In the data rows, the value 128 means zero.
Every row has a hidden score from 0 to 40. What is each row's score? 20 is about the middle. The score is a weighted sum of the row's numbers plus the product of two more (or one squared), each taken from its middle value.
[130 155 159 113 125 162 106 175 119 114  95 124 137  99 140 131]: 24
[138 107 118 110 119  93 159 110 165 141 130 140 159 143 119 128]: 21
[131  93 151 129 110 119 151 148 120 151 116 103 132  92 155 136]: 22
[122 150 160 128 132 168 108 177 111 113  84 118 115 112 142 114]: 16
[110 131 118 142 132 156 124 124  87 147 154 127 108 126 122 152]: 31
[136 162 159 131  95 144 108 152 109  92  98 126 100 118 119 117]: 15
[129 164 162 148  97 149 105 163 106  89  87 120  93 115 102 124]: 22
[128 114 108 146 122 106 126 107 162 138 130 109 140 140 115 131]: 22
[125 154 163 101 153 156  99 164 116  99 106 120 110 119 134 113]: 19
[134 161 158 146 106 153 108 162 106  91  97 125 111 107 127 128]: 22
[109 120 111 133 119 151 113 108  85 140 161 123  94 128 128 151]: 16
[120 158 150 139 106 144 117 156 101 100  83 134 123 109 123 121]: 22
[150  93 122 106 149 100 145  84 163 150 177 144 130 136 132 134]: 25
[120 109 100 135 121 105 138 103 169 139 129 114 183 151 135 139]: 18
[139 159 158 123 104 148 101 167 120  93  88 113 122 108 114 117]: 13
[150 173 162 123 102 141 101 156 116  76  88 123 108 113 118 112]: 13
[134 109 111 146 122  90 145 109 170 126 123 107 161 133 127 128]: 26
[137  95 137 128 133 113 168 158 144 160 109  94 166 112 164 132]: 16
[119 160 147 146 103 152 110 168 103  99  91 108 116  98 121 129]: 18
[111  94  88 142 172 117 157 119 134 167 173 115 147 142 150 137]: 33
[145 108 134 151 118 119 163 126 131 149 133 124 122 133 153 137]: 18
[139  91 133 125 133 119 165 135 131 168 132 125 142 117 150 131]: 18
[115 133 127 127 143 154 120 123  78 147 161 141  91 127 122 146]: 25
[157 105 127  92 144  86 157  86 153 150 165 165 145 136 120 130]: 30
[140 117 116 120 126  96 158  96 153 132 132 126 147 143 114 140]: 18
[126 146 165 129 115 148  99 147 108  94 101 113 101 108 116 121]: 24
[132 140 166  84 161 148  96 157 131  90 102 104 102 130 137  87]: 5
[143  96 134 145 127 129 164 143 125 157 131 103 119 100 140 149]: 25
[112 121 101 138 148 132 130 124 128 135 136 127 144 152 139 124]: 16
[141 162 158 151 100 157 120 150 103  93  97 120  84 106 113 129]: 16
[122 154 154  86 167 162  83 150 129  87  96 118 117 127 136 110]: 8
[129 163 163 150 104 151 114 154 106  91  91 121  98  99 108 119]: 26
[123 116 102 135 132 115 152 135 140 145 141 156 163 148 140 128]: 22
[133 105 117 129 121  82 138 102 173 124 116  95 144 135 133 117]: 31
[132 164 157 125  91 142 103 157 121  89  87 124 114 108 121 114]: 13
[122 128 130 123 112 148 128 118  81 148 157 148  96 119 131 157]: 17
[143 116 125 115 153 104 144  93 160 143 162 141 135 136 128 134]: 29
[114 139 126 119 133 162 125 124  84 131 156 151 105 121 124 145]: 21
[118 155 154 107 153 167  80 156 117 105 104 123 116 115 146 105]: 16
[121 121 133 134 121 157 119 122  86 145 154 134  97 111 110 149]: 32
[134  93 147 138 130 114 156 152 136 163 106  94 146 109 153 129]: 23
[104 155  94 139 124 144  99 125 106 138 139 174 150 134 123 124]: 23
[135  99 134 124 140 113 181 157 133 152 118 104 146 125 176 141]: 8
[123 154 157 116 149 158  74 164 128  98 116  95  93 115 138 110]: 25
[105 132 118 127 114 158 130 132  66 139 149 138 111 125 121 148]: 15
[151 100 130  87 144  86 145  92 162 150 157 151 140 126 129 126]: 30
[126 170 155 146  83 151 118 158 108  85  94 123 103 105 117 134]: 15
[143 166 158 126 102 146 100 147 123  80  95 138 103 106 116 109]: 17
[114 159  88 143 142 132 123 111 124 116 136 169 137 162 121 116]: 19
[138 104 130 140 119 115 167 139 133 168 126 136 154 116 144 138]: 23
[144 107 110 139 127  82 151 100 178 139 122 108 165 144 127 132]: 22
[128 153 150 134  95 146 122 146 110 100  99 125  93 105 118 129]: 14
[135 110 117 102 155 104 155  85 147 152 157 166 147 130 127 132]: 25
[123 114  99 139 133 107 146 106 160 133 145 122 156 156 121 141]: 23
[128 126 129 118 112 155 146 115  87 152 159 158  98 119 107 152]: 17
[140 160 159 129  94 146 102 149 109  91  97 115  92 110 114 122]: 13
[134 119 104 134 129 105 139 110 157 129 135 120 132 158 112 130]: 17
[134 150 160 123 108 138 108 140 122  86  91 121 111 111 108 117]: 20
[137 104 122 111 140 104 157  92 146 149 166 165 129 137 119 134]: 28
[138 108 119 107 152  97 162  87 154 145 163 154 132 144 117 128]: 24
[124 109  98 141 127 114 146 104 143 144 158 135 151 147 118 148]: 27
[135 115 119 127 114  92 131 107 161 123 121 109 141 144 118 119]: 28
[139  98 139 136 126 122 150 144 134 153 121  94 137 103 149 126]: 20
[136 162 155 126  96 147 123 162 101  96  91 150 113 101 115 122]: 20
[109 117  95 157 152 140 126 128 105 142 160 110  95 149 150 122]: 15
[137 162 160 123 100 150  94 153 110  79  96 113  92 107 115 125]: 13
[129  86 141 114 116 122 143 147 123 159 119  87 144 103 152 128]: 12
[131 159 156 144 107 151 111 165 114  86  92 111 104 110 114 113]: 19
[121 163 174  98 133 161  73 168 119 112 104 108 110 101 140 115]: 24
[121 102  96 148 143 120 156 141 123 156 157 114 130 146 160 133]: 14
[116 163 118 151 114 156  94 110  95 114 134 178 121 121  95 114]: 33
[137 100 126 121 129 102 174 130 144 180 135 104 164 111 153 130]: 14
[131 140 173 126 125 168  82 156 122 106  85 100  94  89 148 107]: 15
[132 133 133 123 135 151 117 127  93 132 143 136  90 125 118 138]: 17
[131 137 161 120 138 146  94 160 131  91 113 108  95 108 133 104]: 22
[129 156 161 133 104 144  98 147 113 105  98 114 102 100 117 128]: 20
[100 145  96 124 137 146 107 123 109 133 138 164 144 155 119 120]: 17
[127 102 137 129 136 125 154 146 136 153 121 114 147 123 164 121]: 17
[144 112 119 120 157 107 130  91 151 142 167 150 121 148 114 115]: 30
[134 155 156 134  96 155 102 144 109 103 118 132  98 105 104 125]: 24
[112 146  95 135 144 141  83 100 116 115 147 164 120 143 115 108]: 31
[119 126 127 124 112 145 111 118  97 130 156 131  97 125 110 148]: 21
[116 136 127 132 117 144 119 112  95 133 144 152 111 126 110 146]: 26
[128 126 128 141 107 157 131 137  96 134 147 126  99 127 107 149]: 24
[134 117 113 118 122  87 139 107 156 128 137 140 160 142 123 148]: 33
[117  93 101 129 150 133 156 125 126 170 158 123 138 142 156 136]: 14
[115 123  98 149 145 124 138 137 140 145 152 129 155 154 137 136]: 33
[107 137 117 131 149 152 120 117  86 136 158 129  89 142 117 137]: 20
[125 157 134 138 100 140 116 164 104 106 100 133 126 112 115 123]: 20
[135 121 115 132 122  99 144 110 151 126 132 125 150 143 114 129]: 23
[108 133 116 116 132 153 119 112  98 131 155 130 117 135 110 147]: 21
[130 171 155 128 111 156 102 149 115  96 101 135 115 113 117 116]: 18
[139 115 117 117 127  81 131 105 171 133 123 123 168 132 122 122]: 31
[113 130 103 152 131 117 134 134 133 129 126 125 144 150 148 122]: 19
[141 106 138 132 140 113 156 140 127 154 129 115 135 129 153 123]: 19
[137 156 158 124  99 151 115 149 105  96  97 108 103 102 118 123]: 8
[106 113  84 157 148 133 141 138 144 143 137 108 139 149 144 130]: 15
[132 153 153 146  96 155 106 156 100  87  94 118  83 115 107 125]: 19
[156  90 133 102 140  89 152  92 149 165 157 152 133 133 125 127]: 34
[139 105 115 127 115  91 144  98 162 140 133 129 149 136 127 123]: 30
[140  87 142 122 132 108 168 130 126 180 140 103 130 116 145 134]: 19
[150 102 129 104 159  99 142  94 153 144 150 158 153 150 128 124]: 30
[136 109 125 105 140  99 144  79 143 148 167 151 127 123 115 136]: 29
[130 147 154  97 163 149 104 155 119 108 114 132 112 128 146 104]: 11
[134 161 160 119  97 139 102 146 121  93  80 117 123 112 119 127]: 12
[116 156 157 108 156 155  90 158 120  97 101 123  90 130 146 105]: 9
[ 99 147  86 154 128 142 103 112 113 122 146 170 134 164 108 120]: 28
[133 163 157 112 141 146  89 137 133  91  94 131 130 124 123 116]: 20
[120 160 156 149  97 156 110 160 110 105  96 117 100  98 112 127]: 25
[134 103  91 126 129  88 155  98 154 143 151 139 163 149 123 132]: 31
[129 146 160 123 105 151 109 165 113  93  83 104 113 104 126 119]: 10
[101 133 117 119 138 162 117 125  91 129 157 139 110 139 133 150]: 19
[136 158 146 132  94 153 114 163 101  90  93 132 105 112 112 117]: 15
[134 164 159 121  97 152 104 143 104  97 106 144 107 110 119 121]: 15
[137 117 113 125 120  96 162 124 159 131 110 137 173 150 129 133]: 21
[142 113 114 123 120 103 150 120 164 137 125 128 156 141 133 135]: 14
[143 109 122 114 147  98 162  92 149 144 161 150 151 137 122 131]: 29
[141  92 141 125 121 117 154 130 140 169 135  90 134  98 155 128]: 16
[132 144 162 124 104 146 108 149 120  97 104 112 104 107 107 118]: 20
[114 107 110 129 148 118 128 126 136 142 139 117 142 149 151 121]: 18
[136 114 120  95 129 108 133 109 157 139 147 126 157 130 134 133]: 11
[159 100 123 106 148  99 135  80 155 146 158 154 131 130 116 113]: 32
[137 114 101 119 119 103 134 107 150 130 138 131 145 149 113 140]: 24
[120 133 125 117 137 149 113 109  82 143 159 137  96 121 130 148]: 16
[107 146  91 143 129 144  83  88 114 123 141 162 135 150 100 104]: 28
[136  95 142 123 127 114 166 140 135 148 121  91 128 119 169 123]: 7
